These are runs of 8 systems, one row a step. Runs of the same system follow the same rule from any start.
run 1, rab (10 x 18):
[[  0  -7 -19  18  16  20 -57 -15  12   4 -15  -8 -17   2  26  16 -35  -2]
 [ -8  29 -12  -3 -11  14 -52  -3 -16  13  29  30  -9  -5   7   9   5 -27]
 [ -4 -25 -48  -3 -38  18 -17  27   8   1  20  13   7   0  -5 -13  18 -19]
 [ -2  -1 -14  10  -9  24 -19  56  -6   0   2 -26  -4   5 -38  21   7  12]
 [-19  -3  12 -13   6 -30  -1  54  -5   0 -21  18 -12  -3 -38  10   4 -17]
 [-17 -31  37  -6 -14 -20  21  11   2 -42 -14  -9 -10  21 -16  15  31 -15]
 [ 21 -20  18  -9   8 -26  34   0 -32 -38 -17 -28 -29  -3  10  13  -9 -12]
 [ 23  -7  16   9  15 -11   2 -32 -34 -15 -55   5   3   8  36   5   6 -10]
 [ 19  34   9  15 -21   2  -1 -37 -26 -12 -12   2   2 -33  47 -14  22  -2]
 [ -3  13 -42  -8 -16  18  -4 -18 -12  27 -22 -15   7 -27  38 -41  15  14]]
run 2, pasiz:
[[ 25 -52 -27 -18   2   0  20   9 -17  -8 -33 -22  14  32  -2 -54  23  35]
 [ 24  47  47  46  22   8   6   1 -12  -8  -2 -13  -8  -6 -29 -19  -1  54]
 [-22 -10   0  12   5 -41  38  -8  23   7 -27  41 -18 -22   4 -60 -10 -16]
 [-41   3  23  22  -5  37  27 -52   9   5  17 -36  -7  33  -3  -5  18   7]
 [ 21   8 -29  -4  19  -6  59   1 -15  34  33   5   2 -16  -5  -4 -48 -14]
 [ -6 -21   8  25  10  23  -3 -25  46  17 -23  18  55  31   4  22  -2   8]
 [ -7  36   9  -6  -3  -6  -5  -5  33   2  59  -3 -12 -45   3  22 -34  -2]
 [-21 -47 -39 -38  13  -1 -25  -7  24  26  -8  12  11  30  14  -6 -16 -16]
 [ 19  24  16   6   0  31 -40   1  -7  -8  61  -8   5  20 -20  30   1  16]
 [ 21 -38 -41  -5  -2 -25 -17  46  18  -9  -6  31  -9 -18  -3 -17 -27 -19]]
run 3, Zuduf, 10 rows:
[[ 31 -40 -11  35   3 -11   5   4 -21 -40 -30   8 -32  12  10 -22 -11 -22]
 [  0  21  11  59  -4  23  -7 -16 -32 -12 -46 -10 -23  -3  15  10   8 -14]
 [-15  19 -28   6 -29  -3  21 -10 -25  13 -27   7 -12 -42  36 -14  13 -38]
 [-11   2 -37  -7 -32  41  18   3 -17  25 -17 -36  30  -4  12  10  32   3]
 [  3  32 -11 -29  -9  -6  28  46 -15  28   1 -16  22 -37 -20  10   8  16]
 [-22 -19  11 -32  -2 -17  13  31  35  12 -22   4  43   7 -25   1  26  22]
 [-17   3  58 -30  10 -24  21   6  18 -21  26 -24  -4  10 -32  11  12  26]
 [ 11 -39  29 -26  36 -43  25 -23  10 -21  -3   8  -9  28   0 -25 -18   9]
 [ 26   4  47  34  27   7   2 -61  -5 -27   3  -2  -2  32  12  -4  -7  21]
 [ 23  15  -4  32  11  -9   7 -51   6  -4   3  17 -20 -30  44 -39 -34  -4]]
run 4, pasiz:
[[-38  46  17   3  21  25 -15 -42 -41  19  10 -43 -52   5  15  31 -17 -16]
 [ 30 -12 -45 -22 -11  -9  29 -10 -44  26   5  52  34   5  21 -11   8 -47]
 [ 17  -1   8  34 -39  44  -6   0  31 -20  -5 -32  52  -5   7  29  35  37]
 [-10  35 -13 -27  16 -31  -7  38  12  27 -16 -10 -24 -69   0  -1 -38  11]
 [-45 -12  20 -37   6  -4 -29 -19   2  19 -19  27  19  48  -8 -10  46  -2]
 [ 26   4  16 -21 -21  -9  31  22 -17 -34  74 -22 -13  -7 -30  -3  11  10]
 [ 17 -61 -14   5  32 -16  10  23  14  -9 -57  -9  -1  26  -7 -13 -27  15]
 [  3  44  63  40  22   0 -24 -36  -9 -22   8   8 -25   6  -4  16  -6   9]
 [  3 -30 -36  -6 -17 -27  28 -25   2 -10   2  28 -23 -22  38 -42 -15 -43]
 [ -3   3 -10  30  -9  64 -12 -41  -9  12  -6 -47  16  30  18  14  18  21]]
run 5, betek, 10 rows:
[[ 29  20   2 -17 -13   3 -26  13   9  -2  30  11  37 -17  -1  10  10  24]
 [ -1 -26 -19 -14  -1  -6 -28  21  42  -2  -9  -3   5  -8   1 -26  -6  25]
 [-14   5  17  -6  13   3 -37   8  -5  -6   7  -8 -24  23 -24 -23  13  26]
 [ 10 -23  -3 -10   0 -22   3  12 -16 -16  13  31 -15  17 -15 -27   7 -19]
 [ 10 -29   7  38  -5  16  12 -11  -3 -28 -10  -8  -7  29  -4  -4   6  -5]
 [  5  11   8  28  12 -11  12   0 -17  -9  -8   1 -35 -17   0  11 -29 -23]
 [-19   5  -3  11  -5   8   4 -29  -8  13 -26  10   5  -2  27  16   5 -35]
 [  1  28  -8   2 -23  19  11  -5 -10   6  25 -21   5 -26  11  20   3  -6]
 [ -1   0 -33 -17   0   6   4  17   4  32 -19  -6  23 -19   7   4  -9   5]
 [-11  24  20  -8  -5   8 -16  16  10  10   0  -7  20  -2 -20   3  25  31]]
run 6, betek:
[[ 15   0  13 -35  16 -13 -16 -28 -18 -14  37  -4 -19  14  13 -15  -6   9]
 [ 40 -23 -19   9   9   8 -13 -25  -8  -5   4  21  14  20  22 -22 -12   1]
 [ 16  17  -2  53  -1  24 -22 -11  11  -3   5   8  -9 -10   3 -17 -15  14]
 [-31  13 -25  16  -1   5 -13   2  10  26   1  21 -23 -15  -2 -20 -16 -23]
 [-33   8 -14   4 -16  32   0   1  -7  25  19  -2   5  21 -19   8  20 -15]
 [  3  -7 -15  -4  -7   3  23  43  -3   9  20  -1   8   1 -35  19  -7 -11]
 [-12 -22  18   4   8  -3   0  25  18  -6 -31  -4  14  18 -21  32   2  -1]
 [ -5  -1  38 -16   3 -27  -7   8   2 -33   6  -8 -19  -5  -6  28   0  -8]
 [  9 -31   0 -28   1 -18  -6 -20 -11 -24 -15  -7  -5   9  33  14   0 -20]
 [ 35   9   6  12  -2  12 -19 -23 -27 -24  -4 -19  -2  -4  30  10   3   9]]
run 7, nira, 10 rows:
[[-25  22  16  45  -5   9 -34 -34  -1 -23  23  18 -59  -2   7 -14  -7 -30]
 [-11 -22 -67   0 -23  17   0  -4 -33  13   4   9 -26   6  21 -30   1 -50]
 [ 24  29 -31  40 -23  57 -13  13 -42  17   0 -16  17  -2  -1  30  13  -4]
 [ -9  30 -19   7 -19 -12   3  60  -1  24 -26  25   7 -53 -20  11   1 -16]
 [-51  -3  14 -22 -24   9 -19  26  17   3 -30 -29  15   3 -10  40  42   0]
 [ -1   0  30 -55   3 -37  18  38 -28 -24  21 -28 -21  -5 -27  25   9   1]
 [ 27 -58  19 -24  18 -30  11   8  -3 -33 -43   0  23  37  -1  14   9   6]
 [ 31   5  61  31  17 -23   6 -28   0 -58 -11 -12 -25  -6  13   1 -10  18]
 [  1 -19  -8  -2  16 -32   7 -43  -4  -9 -42  16 -28 -10  43 -60 -12  -9]
 [ 11  28  -2  23 -11  41  -6 -68 -30   7   4 -18   4   6  40 -34  27  20]]
run 8, Sinob, 10 rows:
[[ 32  -5   9  66  -8  31 -15 -18   3 -32  14   9  -1  18   1   5  -4   0]
 [ -7 -10 -27  39   8  -5 -12   4  11  -2 -27  12 -43 -22  13 -19 -38 -26]
 [-33  24 -24  14 -14  34 -31 -13 -26  30 -12   4 -10   3  12  15  12 -32]
 [ 14  17 -36  -7 -31   3  10  38 -25  10  28   9   1 -35  -5   7   1 -27]
 [ -3 -14 -24  -3 -13  17 -12  50  13  13 -32 -18  29  -6 -14  24  10  13]
 [-13  28  38  -8   4 -18  -5  43  -4 -10   2 -14 -15 -18 -35  32   5   9]
 [-20 -41  17 -42  -5 -38  10  17   5 -23 -23   2  -2  16  -9   3  26 -15]
 [ 22 -11  39  -4   2   2   8 -19 -32 -42   0 -35  -5  30   2  19  24  13]
 [ 38 -17  12   3  24 -37  18 -15 -22 -25 -35  15 -12  -6  20 -29 -14   1]
 [ -4  18  15  28  -5  17  -6 -54  -7   1 -41   0  11   0  38 -22  26  10]]
run 9, Sinob, 10 rows:
[[ 11  23 -16  33   6   7 -24  18 -20  10  -6  21 -25  -7 -18 -51  -2  15]
 [-33   8 -18  30 -22  19   8  18   4  22 -14  16  -2   1 -24 -31  29  -9]
 [-24   7 -14  12 -15  18  42  30 -13  13  14 -26 -15  -1 -36   5   4 -11]
 [-12 -18  -4  -9  13  -5  36  31  -9  19 -20  -4  11  17 -30  29 -10 -17]
 [ -1  -1  38   6   2  -7  24  -1   0 -14  -9  -4  16   8  -7  55   3 -16]
 [  7 -23  18 -17   4 -32  16 -14   8 -31 -15 -10  -8 -13  28  23 -14 -19]
 [ 13  -1  12 -17  11  -2 -25 -41 -17 -10 -20 -14   3   4  44  13   1   2]
 [ 32  22  -1  -9  -3 -13 -20 -22 -15  -8   8  17   1 -28  34 -26   1   8]
 [  3   9 -21   0 -16  13 -24  -8  16  12  -7   2  15 -19  19 -45  17  30]
 [-13  34  -7   1  -2  15  -8  16   3  25  25 -12  -8 -16 -24 -35   6  34]]
run 10, rab:
[[ 21 -21 -24 -51  38  -6  -3   8 -20  41  -1  14  32  43 -19 -39  -2  33]
 [ 33  18  48  39   0   2   8   9  23 -22  27  25  30   9 -41 -18  16  46]
 [-21 -19   8  16  21 -33  19   6  52 -12 -11  -5 -47 -24  -8 -43 -44  11]
 [-37  -4  32  11  34  17 -10 -53  -9   5   6 -15 -31  58  -4  11 -10  -9]
 [ 28   5 -13  13   2  -8  35 -29 -23   2  47  38  -8  -5  13   3 -35 -48]
 [ 11 -30 -36  49 -13  40 -13 -21  30   4 -27   0  28   7  34  18 -16 -14]
 [-10  56  -9  11  -9  23 -43   9  -3  21  18 -13 -13 -45  11  42 -19  -6]
 [-36 -17 -44 -46 -18  -2 -31  17  16  34   1  30  20   2   5  -5  17 -29]
 [  8  -5   4 -13 -31  28 -11  38   2 -17  48 -27  21  17 -38  25  35  20]
 [ 14 -28  -9 -23  20 -41   4  72   7  -8 -16   5 -13 -12 -37  -4 -27   6]]
run 11, Budid (10 x 18):
[[ 29   3   9   5 -22  10  21  15 -31 -21  -4 -21  17   2  -8   2  38  18]
 [  6  -3  11   6   7 -28  25  23  13  -6 -43  -3   1 -28  -5 -19  -4  20]
 [-37  16  32  -7   7  -2   8 -29  -3   8 -28 -18  -6   6   6  -8  24  10]
 [  2  -4  -2 -32  -3 -23  44 -15 -21  -1  18  -5 -11  -8   7 -26   4 -10]
 [ 16 -25  -3   6  11  13  31 -23   2   9 -13 -12  28  26   4 -13   0  17]
 [ 14  34  20  19  15   0  21 -23   4  10  15   0   3 -20   3 -13 -19  21]
 [-22  -9 -13  -6   9  -5   3 -28  33  26   1  20   5  -1  15 -27 -15  -6]
 [ -6  11  -5  -1  -3  30  -1 -27   1  13  47 -20  -1  14  -2   1  -5   7]
 [ 17 -11 -25  -3  14  -3   2  16  12  18  28  23   8   2 -16  -9 -34  -1]
 [ -9   5  15  26   3  25 -28  -7  28   5  14  10  16  22 -15  18  -1   8]]
run 12, nira (10 x 18):
[[ -6 -33 -34  29 -25  64 -21  -4 -39   0   7 -12   9  66  -4  41  27 -44]
 [ 36  25 -16  40 -14  -6  21  61 -37 -14  11   9 -27 -47 -23  38 -31 -39]
 [-33 -27 -21  12 -12   3 -26  23  14   9 -94   6  14  -7  21  42  11 -37]
 [-16  50  42 -20 -24 -10 -17   4 -41 -32  11 -35 -35 -38  11  49  28 -15]
 [ 19 -46 -35 -68 -12 -43  11  34 -32  -9 -44   4  14 -10  21 -17  23 -14]
 [ 41  17  49  19  -6  19 -23  -6 -20 -40 -28 -43  24   6   7  23  39  57]
 [  8  11  20 -20  16 -68  22  28  -3 -11 -35  23 -27 -44  -9 -64  -3  19]
 [-29 -20  26   1  -3  22  -3 -50   6  -9 -41 -31  17  48  14 -32  56  36]
 [ 24  37  21  -3  10 -21  64  -7 -36  -5  47 -15 -31 -21 -22 -51  -7  25]
 [ -3 -40 -24  11  17  12  41 -25  24  37 -50  13  49  37   5 -38   3  15]]
run 13, Budid:
[[ 36 -19 -28 -17  24 -12  -6  -3 -31   7   1  17  -5  15   9 -28 -22  -2]
 [ 20  10   3  44 -10  32 -16 -21   3  -2  -5  15  26  13   5 -19  21  19]
 [-10  17 -16  21 -10  -3   1  13  22   3  12  -1 -30 -43   0 -29 -22   3]
 [-42  -3 -24  -7   4  24 -12   4   2  38 -11  -8  -4  23 -12  -1   2  -8]
 [  3  22   4  -8 -14   5  19  23 -22   5  45   2   3   0 -32  15  10 -10]
 [ -2 -35   3   4   3 -12  15  26  35  -6 -14  12  19  10 -21  18 -10  -7]
 [-10  16  47  10  15  -1 -14 -12   1 -17   1 -17 -14   7  -5  41  -6   1]
 [  6 -19   0 -25   8 -38  -6  -8  -9 -15  -6  26 -17  -6  22   3 -16 -35]
 [ 19 -18  -3  13 -12  25 -20 -30 -15 -21 -12 -15  13  25  30  12  18  -2]
 [ 37  18 -20  11  -2  -8  -7  11 -18  -6  -5  -2 -13 -41  19 -18 -19   8]]
run 14, rap (10 x 18):
[[-41  18  37 -58 -14  -9  31 -38 -23  -2  20 -38  -6   9   8 -12  53   8]
 [ 46 -24  -2 -38  16 -25  72 -15 -37  -3   2 -14  25  15   6 -25   3  17]
 [ 39   4  35  46  20  -1  32 -24  21 -10 -41  -6  35  -5   9 -12  -5  49]
 [-20  34  24   7  15 -27  11 -31  46  12  -1  10 -15 -48  18 -42 -25  24]
 [-31  -4 -19 -17   9  22   5 -59  20  37  23  -7   4  23  20 -45  -3  13]
 [ 30  17 -23  13  13  31  25 -12  -5  35  60   7  23  15 -19 -16 -25  19]
 [  8 -21 -24  34  15  10   4  18  51  27   0  33  31   5 -20   0 -41   2]
 [-36  12  14  26   2  23 -31   3  56   9  35  -2  -9   0 -22  31 -24   1]
 [-25 -18 -16 -34  16  -9 -21   3  10  12  44  14 -24  21 -11  26 -35 -40]
 [ 22 -30  -4  13   1  26 -30 -10 -13 -20  25   5   8  47   0  49  -7 -29]]
run 15, Zuduf:
[[ -6  -4  12  48 -31  -5  14  -6  25 -20   4  53   5  -8  -1  -9  15 -38]
 [-29 -19 -16  23 -13  24  18  -9  15 -11   1 -50 -39  -5   8  11 -17 -16]
 [ -5  15 -19 -19  28  -1   0  -2 -47  38 -19   0 -11   5   6  22 -22 -25]
 [ 18   5  -4   4 -24   9  -1  -3  -3   2   0  29  49  -3  13  29  22 -20]
 [  3  -5  -7  -3 -20   0  -1  24  29 -18   5 -34   0 -37   7  15  -7  13]
 [-18  -3  -2 -34  21 -12 -27  14  -5  17 -27 -14  -6   5  -3  -3  -1  15]
 [  6  11  26 -22  -8 -11 -10  -1 -18 -10  18  20  13  14 -11  -2  34   2]
 [ 21 -30   2   3 -11 -13  18  12  14 -35   8  -8  -6  -1  -5 -23   3  12]
 [ -2   2  18  23  23   3  -4  -2  -6  -5 -30 -18 -21  13 -10 -10  -9  19]
 [ -9  18  15   9   3 -14  10 -24 -14   4  -7  25 -10  -4   9 -18   9 -18]]
run 16, rap:
[[-18  -6 -40  23 -44  37   3  27  27  16 -26 -17  28 -19   0 -11  30  10]
 [-32  36  -3 -28  -1   4   6  53   0  36  13 -29  -3 -24 -43  13   4  21]
 [-32 -29  18 -45   7 -18  16  21  14  14  -8  14  32  41 -34  17  27  -6]
 [ 14 -19  54  -5  -3 -13  32   4  15 -53  37 -23   4  19 -25  31  10  14]
 [ 15 -37  31 -10  44 -48  16 -16   7 -35 -26  -8 -32   7  14   8 -45  -7]
 [ 11  16  42  32  17   4 -20 -79 -15 -27 -16   4 -17  13  45   4  -1  -6]
 [ 31  19 -34   5  -9 -10   2 -42 -24  -1  14  21 -22 -44  56 -46 -20 -20]
 [ 12   7 -63  33 -14  54 -22 -19 -11  40 -32  -9  21  -7  34 -37   6  17]
 [ -4  63 -36   8 -19  27 -13  44  -3  58  19  15  23 -43 -29 -21   9  24]
 [-50 -24 -33 -28 -20  10   1  58  48  44  -2  14  38  14 -47 -14  26   8]]

Which system made each of these runs?
run 17 (2 x 18):
[[ 48  -4   7 -28   3 -22 -18   8 -25 -39  -8 -35 -21 -15  10 -73  21  72]
 [  9   7  14  13  28 -15  -3  -3 -23   4 -50  16 -13  18 -18 -91  23  51]]

rap
run 18:
[[-22   8  36  -3   9 -33   2  10 -19 -11 -18  32 -25  12 -26 -21  25 -14]
 [ -6 -26  21   7 -18 -10  44  -8 -14 -40   5 -18 -25  16  -8 -12  24 -16]]

pasiz
run 19, 2 rows:
[[ 30 -41 -12  -2 -25  -2  30  28 -15 -38  12 -13   6   8  -6  36   6 -30]
 [ 25 -16   4  12   9  -9 -12  29 -14 -24 -57 -19  -1 -11  10  41 -13  -5]]

rab
run 20 (2 x 18):
[[ 56   9  -8  35 -15  17 -59  12 -24 -24  21  52  20   5   5  25   5 -20]
 [ -7 -27 -43  42 -38  17 -42  29  41 -23 -20   4 -18 -31  19  -1  -8 -22]]

betek
run 21, 2 rows:
[[  7  29  51 -16  32 -15 -13 -54  24  13  17  27  36   9  12  -2  -4  31]
 [ 16 -10  -5 -21   4 -10  -6 -43  49  -3  62  19  11  -8  26 -28 -29  14]]

betek
run 22, 2 rows:
[[-24  55 -18  27 -35  10  30 -44   2  34 -13  22   9 -64  46 -25  13 -28]
 [-32   3 -65 -20 -37  54  25 -11  15  57  15 -46  33 -17  20  -8  13   9]]

Zuduf
run 23:
[[ 54  19 -29  26  -3  23 -39  18 -11  -3 -12 -13  12 -36  24  19 -23  21]
 [-26  27 -12  -7  -8   0 -67  19  11  24 -33  27   3 -26   9 -15  19   4]]

rab
run 24 (2 x 18):
[[-48  23  -6 -17  -3   3 -10  10  38  26  57  -1 -17 -21 -17  24 -29 -19]
 [-13 -41 -26 -45  -2   5 -22  21  21  10  43   4  14  33 -16  32 -12 -23]]

Sinob
run 25:
[[ 55  17 -26  13 -38   0  22   9  18  -1  16  27  59 -54  22 -13   7  12]
 [-32   4 -12   2  -2  24 -27   8  69  24 -23 -40  16 -27   7  -6 -10  52]]

Budid
run 26 (2 x 18):
[[ 15  13  13  41 -38  26  18   0 -11 -23  -6  -9  14  -2  -9 -31  54  24]
 [-14  16 -11  15  -1 -11  45  29   0  16 -33 -24 -22 -44 -11 -29 -11  14]]

pasiz
run 27:
[[-11 -17  16  -9  33 -12  10  24  -1   4   7  -8 -20  34 -46   4 -20   4]
 [  2  -4  43  16  17 -15   8 -15 -11 -17   4  32  -1  35 -20  19   2 -20]]

Budid
run 28, 2 rows:
[[-44  26   4  11 -11   2  27  20 -39  11 -27 -24 -48  -4 -31 -48  34   3]
 [-22  -4   1  -4 -10  12  66   9 -45  20 -28 -21  13  30 -28 -11  44  -7]]

nira
run 29:
[[ 50  28   9  47  15 -17  10  14   7 -16   5  18 -14 -46  -5 -27 -42  23]
 [-48 -11 -16  24   7   7 -26 -26  42  24 -48  16 -14   0  20 -36  -7  -4]]

rap
run 30, 2 rows:
[[  7 -48 -10 -27   9  -8   7  10 -18 -17 -28 -28  -3  23  11  41 -10 -22]
 [ 35  16  33  10   3  -4 -25  -2 -32 -32 -20 -11   3  -5  14  42   9   4]]

betek
run 31, 2 rows:
[[ 35  -2  17 -35  30 -44  12 -28 -61 -32   3  -7 -44  -2  29  -7 -22 -19]
 [ 55 -22  -2  39  -3  19 -14 -46 -22 -24 -50  15  35  23  48 -13  18   9]]

Zuduf
run 32, 2 rows:
[[-16  10   2  27  -5  18  31  19  29   5 -21 -57  -4 -30 -11  13 -13  30]
 [-38  31  13 -40  31 -26   9   5 -11  48 -16   6  -5  -9 -13   6 -13  -4]]

Budid
